In the rows, zero is written as 128.
One turn sends every row of this set to another row. A few are shown first. Where does it send the rows asked after them?
fimag: [145 100 143 163 140 155  97 136 104 127 104 158 127 137 150 112  99 115
 122 127 120 116 109 128 179 111 138 154 138 123 107 133 110 144]
Bib: [128  94 144 152 145 157  89 135  94 139 103 154 116 122 159 118  99 102
 124 119 137 101 115 128 168 108 120 152 132 117 110 135 118 139]
tuse: [123 141 141 147 149  85 134 105 103 132 115 155 162 112 157 102 140 134
 132 123 107 126 127 130 134 153 128 151 123 123 100 130 110 112]
ziza: [105 135 140 157 137 129 154 136 102 119 121 135 170 104 138 120 134 118
 134 105 146 117 148 135 127 151 105 132 118  99 130 133  98 148]
Bubi: [109 135 135 155 138 126 137 126 105  96 100 123 178 108 146 135 131 120
 136 107 122 118 150 124 143 142  97 117 124 111 110 135  92 145]
Veven: [109 138 140 144 123 121 123 133  82 109  66 143 149 137 157 115 129 101
 129  97 133 141 113 108 133 153 113 128 110  95 119 118 105 126]
fuvos: [108 124 137 166 130 130 119 140  86 100  80 147 155 130 147 125 127 103
 125  99 139 145 138 128 124 146 122 109 104  93 121 120 107 143]
bif: [ 95 143 141 155 130 114 118 108 111 142 119 174 146 110 149 119 130 112
 127 102 125 140 127 142 108 120 134 128 102 104 111 123 116 148]
rivos: [100 139 131 170 150 112 140 117 111 108 126 142 166 111 144 130 138 126
 131 102 129 118 157 140 141 135 108 121 125 121 105 138 102 145]
suve: [153 104 143 158 142 155  93 133 106 130 109 158 138 134 149 123  92 114
 123 138 120 118 108 136 172 106 139 145 133 126 112 134 105 149]
bakol: [109 162 142 137 133  94 120 103 101 148 108 172 151 127 159 120 125 108
 127 111 128 143 102 135 115 132 130 132 104 114 116 123 111 130]
Zezup: [133 138 145 124 136 119 147 131  91 114  96 134 178 115 154 112 139 103
 146 121 125 129 128 130 130 160 112 149 112 110 134 120  97 113]
kiraz: [100 144 132 159 146 112 152 129 103 134 138 144 160 110 141 112 133 121
 128 112 139 119 146 149 120 146 113 137 121 107 126 140 114 140]
nazul: [138 121 143 150 137 154 102 125 111 136 111 156 131 137 152 125  95 111
 125 123 125 110  97 125 182  99 125 150 141 130 109 137 101 151]
lugu: [108 150 134 142 146 100 147 122  99 140 132 147 155 116 149 100 138 115
 132 119 122 124 137 153 120 147 120 154 120 114 124 138 121 120]
nikav: [136 139 145 132 140  95 130 114  97 119  88 136 176 112 158 111 130 127
 135 131 103 128 121 121 135 162 119 146 121 117 107 129  98 111]
Tute: [144 118 150 151 136 155  93 127 112 134 107 154 136 132 148 127  90 111
 124 130 121 114 106 142 176 103 135 151 134 131 112 141  97 154]
mun: [136 109 158 144 147 146  83 124 100 142 101 158 125 124 158 128  95  98
 126 122 142 105 113 153 168 110 132 157 125 134 116 139 102 138]
feb: [142 113 146 163 144 147  99 135 101 125 100 155 125 148 150 115  97 113
 119 122 131 115 107 136 187 116 136 155 141 132 109 139 104 143]
zuz: [110 162 148 129 126 100 121 115  89 131  75 152 148 138 161 114 124 102
 127 103 130 142  99 123 130 150 123 141 109 110 118 125 103 120]
morib: [126 136 143 135 132 117 131 124  98 102  80 118 183 108 152 126 126 120
 138 121 109 122 133 118 140 157 104 132 121 109 110 133  89 128]
fupu: [124 145 138 124 141 105 146 122  93 131 113 143 164 117 156  99 142 107
 141 123 114 129 126 138 124 153 118 160 116 114 127 126 114 105]
runud: [144 119 138 158 146 146 104 130 102 130 110 157 130 150 153 125  95 111
 121 125 135 114  97 128 187 107 127 145 141 134 113 137 104 145]
todu: [ 95 130 143 170 129 128 114 126 103 116 102 159 150 114 142 124 129 108
 125  96 132 142 149 150 115 131 134 119 101  98 115 127 109 155]
regog: [144  97 140 151 155 148  87 132  92 139 112 163 129 127 160 132  95  99
 125 133 142 109 113 141 162 105 126 138 125 128 118 132 116 137]
Nota: [121 135 149 140 133 132 150 138  96 109  98 129 179 108 143 121 136 109
 142 109 140 122 140 130 132 159 106 139 113 103 135 125  88 134]
rarab: [134 103 153 141 143 153  92 124 100 147 103 161 122 119 162 123  99 103
 129 118 142 100 100 123 170 106 119 157 130 124 112 130 107 138]
Ref: [105 142 135 166 155  92 139 105 111 125 131 157 157 112 149 112 143 132
 129 108 121 121 146 144 138 140 123 141 125 126  99 135 111 129]
Dazi: [132 107 154 152 148 146  86 136  90 137  92 147 121 132 157 125  90 102
 118 120 150 103 113 146 174 121 125 152 133 127 116 145 105 139]
Kare: [145 105 145 148 153 143  93 133  89 144 104 159 130 133 162 133  90 104
 122 130 154 105  99 127 170 116 119 139 130 127 119 133 107 137]

tuse turns into nikav
suve turns into Tute
Bib turns into regog
Where do these go?
ziza turns into kiraz
zuz turns into Veven

One turn sends every row of this set to another row. A few are shown first. Where does it send the rows asked after them?
Salu: [137 129 118 116 156 138 155 111 142 111 142 136 126 133]
Zub: [151 169 124 123 130 154 138 131 102 104 144 151 140 105]
fogil: [123 166 111 123 115 134 118 146 142  82 144 114 116 129]
tez: [122 120 131 132 139 149 141 139 135  97 137  98 133 119]
Ved: [142 151 140 112 146 170 139 116 136 112 118 129 127  85]
zel: [131 142 113  97 137 137 137 137 119  82 154 137 125 112]
Baguv: [146 179 132 120 112 144 122 144 121 106 129 137 135  88]
tefu: [134 164 112 119 114 136 127 145 131  75 129 124 109 135]
Detop: [158 129 135 114 114 141 141 124 135  95 109 127 139 125]
niz: [129 174 101 118 143 133 133 137 136 116 127 156 123 142]
kam: [123 138 112 115 143 161 134 129 150  89 135 105 107 123]
nusa: [119 137 151 129 121 152 106 140 142 123 127 125 122 102]
kofus: [150 186 137 131 120 139 101 128 137 105 131 135 118 114]
moro: [144 174 143 142 133 137 138 114 144 137 121 134 143 112]
Baso: [139 163 135 110 127 117 140 100 118 114 130 112 145 125]
Latov: [117 171 128 135 140 124 138 116 142  99 130 111 127 151]
fimel: [145 155 134 120 151 165 146 110 113 109 139 148 138 106]
Lem: [133 141 130 112 139 155 136 134 155 118 107 109 118  92]
lil: [120 138 134 123 121 156 122 140 140 120 130 162 117 135]
mevib: [151 168 132 138 137 145 144 113 118 120 140 155 144 122]
pab: [154 140 119 102 131 146 152 112 115 119 121 106 130 116]
lov: [116 163 114 105 164 146 136 117 139 107 127 150 123 133]
Nolo: [158 152 125 100 105 128 131 115 118  95 124 130 125 117]
Nide: [110 146 122 123 133 162 134 156 121 137 138 132 132 128]
besab: [121 137 146 136 122 152 112 142 142 136 127 120 125 107]
Baza: [122 168 141 131 132 122 130 128 157 131 116 110 138 110]
zopez: [120 170  98 100 152 149 134 145 120 105 132 143 123 122]
sefeg: [119 136 143 144 126 123 129 128 144  95 139 114 140 134]
ror: [150 185 132 121 138 135 115 130 132 107 128 158 118 132]
penog: [129 180 138 115 174 149 132 116 126 120 132 129 131 124]
rafo: [119 160 118 140 139 132 135 121 157 110 138 105 125 146]
dugin: [134 178 142 133 158 151 122 110 137 129 131 108 131 114]
Pirob: [135 160 110 127 129 112 144 136 126 114 154 135 141 137]
dapog: [ 94 152 146 114 138 150 118 132 127 114 143 144 136 125]
Mumik: [114 146 149 133 120 147 107 145 136 128 133 119 130 104]
tesu: [153 169 113 109 152 166 132 149 116 116 126 134 113 115]
Moza: [156 161 121 119 140 174 121 137 129 115 125 116 108  99]
nem: [135 128 126 135 110 137 127 152 135  86 136 118 126 123]
lokot: [132 165 133 113 109 130 115 149 147 100 116 125 122  92]
vebor: [134 149 148 108 121 127 131 120 122  86 123 116 157 118]
Luv: [126 144 112 115 151 161 149 129 133  94 123 101 110 131]
zokuv: [145 143 129 120 125 137 151 133 119 115 118 100 158 124]

Lem turns into Baza
tez turns into sefeg
Where do these go?
Moza turns into dugin
nusa turns into besab
Detop turns into zokuv
Baguv turns into Ved
Salu turns into Pirob
tefu turns into Luv
Baso turns into Nolo
dapog turns into lil
lov turns into niz
rafo turns into fogil
Zub turns into fimel
penog turns into ror

One turn sends every row of this set to another row. A few are shown first. Where does it send the rows asked after them?
sese: [133 134 130 174 165 121 130 130  94  92 111 132]
dudev: [124 135 142 134 176 160 129 141 101 119  95 118]
voku: [118 149 134 142 175 136 110 139  87 118 127 103]
pipog: [148 170 130 169 156 126 128 113  98 137 114 112]
bave: [143 173 141 158 147 128 134 133 105 124 100 154]
vasi: [126 163 153 131 133 128 121 134 138 132 119 137]
korar: [122 161 146 156 139 111 118 111 130 135 113  99]
nodob: [128 119 145 127 157 125 116 119 143 121 111 110]
Dema: [118 131 143 130 142 126 142 132 127 115  80 125]
Dubes: [128 132 130 154 184 126 114 122 131 101  88 131]
gefur: [130 131 148 135 146 143 135 147 105 100 134 123]
samut: [114 155 138 126 169 139 120 144  94 102  91 127]
rokur: [119 152 149 127 139 161 128 131 100 110 111 135]
sibi: [124 123 159 172 144 128 137 128 128 118  94 112]
nogo: [157 147 133 158 156 134 127  93 116 116 126 123]
vel: [110 176 154 149 161 120 124 125 130 133 131 126]
manid: [139 119 131 163 154 115 119 113 106  98 124 132]
nufo: [127 178 144 153 165 140 117 158 114 129 116 126]
Saduv: [119 151 133 156 157 123 106 103 117 142 101  97]
kud: [112 148 135 188 154 129 132 108 113 112  99 116]
dus: [133 138 154 162 139 116 146 116 130 100 114 136]
dezuk: [125 145 140 132 158 129 121 131 127 130  69 130]
zan: [135 137 137 186 149 114 113 118 111 119  89 119]
ganik: [126 125 120 136 164 129 106 146 135 108 117 125]
durot: [114 120 114 150 165 124 116 131 111 111  86 125]
risov: [138 167 126 165 150 146 106 107 108 139 116 131]
mabe: [120 146 145 123 169 124 103 142 109 111 131 110]
pinep: [144 161 145 140 138 136 141 127  98 128 123 148]
voru: [125 144 139 147 143 132 119 100 113 120 146 111]
Medas: [126 176 149 138 175 129 119 134  98 141 113 134]

durot turns into samut
Saduv turns into sese
Where do these go?
Dema turns into mabe
Dubes turns into dudev
dus turns into nodob
nogo turns into sibi

One turn sends every row of this set to another row. A few are shown first. Where does it send the rows asked after them?
dagu: [155 121 125 122 146  99 150 118 123 134 132 131 120]
Daf: [154 126 137 122 150 107 157 125 127 125 129 123 139]
davud: [103 144 119 113 112 144 120 140 130 142 137 128 111]
fav: [118 152 115 120 114 139 112 119 131 139 147 125 106]
Tusa: [152 112 133 123 145  99 150 119 117 137 131 130 131]
Gef: [142 113 146 124 124 151 116 121 127 104 110 126 140]
rof: [126 136 108  97 130 131 118 126 102 140 119 117 106]
Lapuf: [101 118 146 103 120 141 112 145 108 120 118 134 123]
bopal: [ 94 118 122 117 119 120 127 150 127 138 150 142 123]
Nok: [134  98 118 133 145  98 131 136 134 138 123 118 120]
nazok: [117 118 161 114 121 146 111 131 116 105 121 136 135]
luru: [133 141 139 116 131 131  96 103 111 113 140 120 117]
Losi: [123 104 139 111 118 150 125 141 119 118 102 135 131]
Keb: [101 130 129  99 125 132 105 138 103 131 125 127 107]
seb: [129 108 127 128 148 110 144 153 143 124 116 114 133]
Pil: [134 151 129 128 114 142 113 105 135 127 149 131 118]
Zez: [130 103 116 128 144 102 138 145 139 134 119 122 115]
dafar: [153 134 134 123 133 142 110 104 123 107 124 112 132]
gedo: [125 147 121 123 129 113 121 112 123 131 171 131 124]
Veb: [115 115 120  98 121 141 126 143 107 136 106 130 114]
vuli: [135 116 135 123 152 107 148 144 130 129 123 107 147]
Rugig: [106 134 112 115 124 112 123 132 120 143 162 137 114]
Norad: [102 136 135 113 108 153 129 147 133 133 130 136 127]
feved: [146 119 139 120 150 105 156 129 119 132 127 119 146]
pigen: [129 106 124 129 150 104 136 147 137 132 120 107 134]
Firog: [146 101 122 130 142  96 138 122 124 140 129 130 118]
ruven: [100 114 141 126 118 130 130 151 136 121 146 142 143]
lol: [140 120 138 124 151 112 153 142 136 120 121 114 146]
pek: [133 130 157 120 126 141 104 109 117 101 132 128 132]
Dofa: [118 142 125 105 131 126  98 116 104 126 137 119 104]
Sulol: [119 125 149 133 123 131 128 131 139 109 155 137 154]
kurov: [143 109 114 126 144  97 141 128 129 139 127 131 109]
Momaf: [118 135 149 122 107 157 131 133 136 121 133 142 138]
Gel: [131 141 140 132 129 122 123 112 132 114 167 131 144]
gikin: [145 145 115 110 136 132 110 108 110 125 128 107 116]
Nifu: [133 143 146 129 110 152 123 111 137 118 142 139 133]

lol turns into Daf
ruven turns into Sulol
Momaf turns into Nifu
Where do these go?
gikin turns into rof
vuli turns into feved
pek turns into luru

